23; -41; 27
-10; 27; 15
9; -6; 44
=>
23; -41
-10; 27
9; -6

36; 25; 14; 26; -19
-26; -6; -12; -7; 1
-5; 10; -8; 9; -6
=>
36; 25
-26; -6
-5; 10

7; 23; 8; -35
10; 21; 20; -31
30; 3; 27; 15
18; 17; -35; -5
7; 24; 8; -35
=>
7; 23
10; 21
30; 3

5; -3; -5; -6; -9
6; 0; -4; -11; -13
11; 6; -19; 8; 33
-1; -12; -1; 5; -16
=>
5; -3
6; 0
11; 6

-6; 0; -38
1; 7; -15
-14; 7; -8
20; 23; -3
20; 28; -9
=>
-6; 0
1; 7
-14; 7

31; -7; 26; -23; 19
31; 35; 10; -24; -41
11; 24; -11; -5; -12
-18; -30; 41; -33; 42
-22; 28; -15; -37; 16
=>
31; -7
31; 35
11; 24

17; 4
-22; 4
-35; 24
17; 35
=>
17; 4
-22; 4
-35; 24
---
8; -5; -35; 12
14; 6; -15; -25
8; -4; -31; 10
=>
12; -15; -4

35; -3; 5; -14; -7
-7; 31; -37; -23; -32
=>
-7; -23

13; -32
-38; 2
=>
-32; -38

-25; 6; 26
26; -34; -12
-19; 33; 41
-17; -40; -43
=>
26; -34; -19

21; 0; 16; -8; -4
-10; 11; -20; -25; 12
7; 13; -15; -36; 5
0; 3; -11; 10; 15
9; 5; -5; -46; 11
=>
-4; -25; -15; 3; 9

35; 13; -32; -6; 4
5; -41; 3; -6; 23
-32; 21; -11; -1; 3
=>
4; -6; -11

42; 26; -5; -1
-36; 11; 6; 3
0; -15; 2; 8
=>
-1; 6; -15

25; 22
-31; 27
-16; 41
30; 14
=>
22; -31
